In the rows, zero is written as 128.
Each named move below is a turn or a mirror, shown by a few rows before and after it. Which moves, in which order, take the first row of each later pair to the second? The first pair is answered.
move lafe:
[129 138  90 108 143  98 105 140 112] |-> [131 121 169 141 123 158 147 117 141]
[117 119 139 115  87 139 144 123 123] |-> [121 125 113 103  90 115 130 136 118]
[129 143 122 120 154  98 100 122 135] |-> [126 131 165 142 143 134 128 106 152]
[138 126  83 110  84 132 134 112 135] |-> [134 122 105 123  84 151 151 106 142]
move lupo:
[132 132 166 141 157 121 126 123 139] |-> [142 138 142 150 155 149 141 109 131]
[133 146 122 135 206 103 102 151 141] |-> [132 138 163 144 200 118 112 147 152]
[122 150 136 133 191  75  89 147 126] |-> [119 133 191 155 182 106 111 131 143]
move tolo:
[125 123 178 137  89 161 131 119 148] |-> [125 134 186 154 140 144 112 124 150]
[137 139  62 129 115 152 140 113 108] |-> [121 113 125 100  60 141 149 127 126]
[129 145 108 122 151  98 102 145 124] |-> [139 143  83 120 129 117 119 130 115]
[142 102 135 139 139 131 126 115 125] |-> [152 103 127 134 138 137 132 109 124]
Then:
Each pair is 2 to 3 moves apart.
[111 139 157  78  78  74 122 156 152] |-> [139 152  73 110  72 167 175 115 128] : lupo lupo lupo
[133 154  95 149 136 182 123 114 122] |-> [122 137 141 138  95 190 138 115 131] : tolo tolo lupo
[165 129  74  90 115 129 108 155 112] |-> [161 101 175 120 105 184 144 129 143] : lupo lupo lupo
[130 117  96  75  93 103 125 157 116] |-> [119 114 116  74  97  86 115 159 122] : lupo lupo lafe
[117 125 126 171 164 168 151 111 164] |-> [113 132 107 138 175  91 101 147 156] : lafe lupo
[120 123  77 109 125 100 102 143 109] |-> [122 122 152 152 177 105  96 135 131] : lupo lafe tolo
[124 121 103 123  81 162 148 131 126] |-> [125 116 120 121  77 161 155 128 128] : lupo lafe
[151 118 105 112 164 137 135 111  88] |-> [151 117 115 113 176 122 124 118  92] : lupo lupo tolo
[135 134 163 188 186 185 118 104 132] |-> [133 116 149 154  93 215 154 100 125] : tolo tolo
[133 118 133 137  69 180 177 105 140] |-> [126 110 189 143  91 160 160 106 154] : tolo lupo tolo
[125 122 154 120  71 164 152 128 137] |-> [134 154  69 115 139 109 106 145 110] : tolo lupo lafe
[112 115 185 159 123  74 119 132 136] |-> [137 141 123 200 170 123 137 105 118] : tolo lafe lupo
[135 127  90 129 100 171 167 127 122] |-> [111 128 150 115 151  81 102 164 135] : tolo tolo lafe
[119 132 139 116 151 113 109 124 125] |-> [127 133 102 110 120 142 128 116 115] : tolo tolo
[121 112 144 103 115 101 116 140 125] |-> [122 115 124 102 120  95 115 142 119] : lupo lafe
[129 158 140 190 158 186 125 120 131] |-> [122 169  92 151 168 110  80 158 114] : lupo lupo
[135 131 172 171 184 128 118 122 139] |-> [148 131  78 138 107 175 158 109 115] : lupo lupo tolo
[155 145  77 124  87 216 185 115 120] |-> [136 116 195 122  73 197 175 122 153] : lafe lupo lafe
[123 141  92  86 133  91 125 138  81] |-> [129 133 111 125 116 172 174 102  89] : lafe lupo
[120 132 158 163 152 171 127  90 124] |-> [105 112 178 119  81 154 130 110 129] : lupo tolo tolo
[128  87  99 102  28 210 203  97 135] |-> [ 97  66 191  67  15 134 164 137 155] : lafe tolo lupo
[130 146  98 117 149 102 109 141 118] |-> [114 116 176 114 116 110 123 140 138] : tolo lupo lupo
[151 143  77  89 107 108 112 156 124] |-> [156 148  77 114 150 109 105 151 125] : lupo tolo tolo
[114 122 153 119 142 105 102 128 130] |-> [121 116 111 101  92 134 133 117 120] : tolo tolo tolo
[ 99 134 132 132 177  88  96 146 109] |-> [ 96 133 117 121 164  81  98 149 105] : tolo lupo
[126 116 129 122  67 178 172 114 129] |-> [127 127  90 115  70 168 165 124 119] : lupo lafe
[121 140 133 136 188  93 102 141 126] |-> [136 130  89 134 112 176 163 109 112] : lupo tolo tolo
[129 140  88 138 141 148 137 120 126] |-> [112 117 159 116 100 127 133 138 143] : tolo tolo
[101 108 162 154 117 145 148 112 146] |-> [ 92 115 135 114 118  82 109 143 136] : lafe tolo lupo
[138 132  91 153 161 169 134 113 122] |-> [118 116 174 137 158 114 100 136 140] : lupo lupo lupo
[166 128  92 107 129 123 130 158 118] |-> [161 116 163 136 157 143 137 145 141] : lafe tolo tolo
[153 138 194 163 171 134 134 151 124] |-> [150 153 115 118 159  86 103 181 101] : lafe tolo lupo
[122 106 145 100  47  76 119 151 126] |-> [127 109 121  96  56  73 114 153 119] : lupo lafe
[133 121 199 120 140 131 133 106 151] |-> [150 149  76 102 155 116 119 114 118] : lupo lafe
[133 130 121 113 138  87 111 161 131] |-> [138 113 148 137 104 162 159 132 139] : tolo tolo lafe
[147 140  78 167 155 113 132 103 109] |-> [132 118 180 169 150 106 132 104 138] : lupo lupo lupo
[139 139  90 119 124 118 133 153 104] |-> [137 129 167 156 151 131 141 136 127] : lafe tolo tolo
[130 166  95 144 139 119  93 155 134] |-> [117 146 146 123 101 107  92 163 143] : tolo tolo tolo
[100  89 177 139 129 132 114 114 153] |-> [113 103  72 100  97 122 122 123 122] : lupo lafe tolo
[109 138 135 103  72 108 117 159 112] |-> [113 145 170 145 153 100  94 153 127] : tolo tolo lupo
[119 122 158 137 110 134 141 109 125] |-> [129 138 120 148 130 151 149 102 117] : tolo tolo tolo
[112 156 134 128 168  95 104 166 127] |-> [131 157 110 160 159 178 150 131 121] : lupo lupo lupo
[116 100 166 132 167 121 101 146 138] |-> [130  96 118 134 118 188 146 121 130] : lupo lupo tolo
[127 123  92 106 126  97 119 142 108] |-> [130 130  79 122 150 114 129 129 108] : lupo tolo tolo
[130 147 113 130 174  99  98 139 132] |-> [142 148  65 130 130 150 136 122 127] : tolo lafe lupo
[136 107 190 153  73 187 166 114 157] |-> [115 112 176  82  68  67  99 169 149] : lafe tolo lupo
[135 145  75  93  93 121 124 140 114] |-> [135 157  91 105 147  89  96 148 119] : lupo tolo tolo
[122 115 166 134 116 135 136 144 118] |-> [125 122 120 112 101 121 132 155 100] : lupo lafe tolo
[140 140 118 133 169  67  69 150 117] |-> [136 107 218 159 123 130 117 125 146] : tolo lupo lafe
[ 85  76 217 112  89 103 147 141 157] |-> [121 104  58 135  89 192 197 105 118] : lupo lupo
[131 139 125 157 149 159 139 116 124] |-> [118 129 159 140 108 157 143 123 136] : tolo tolo
[122 123 120 100  69 119 127 136 140] |-> [133 151  68 133 142 117 109 125 125] : tolo tolo tolo
[125 139 135 142 192 118 109 130 130] |-> [129 126  87 101  93 154 146 130 114] : tolo tolo lafe
[129 142 112 106 155  98  88 149 118] |-> [147 135  90 131 122 176 145 118 116] : tolo lafe lupo
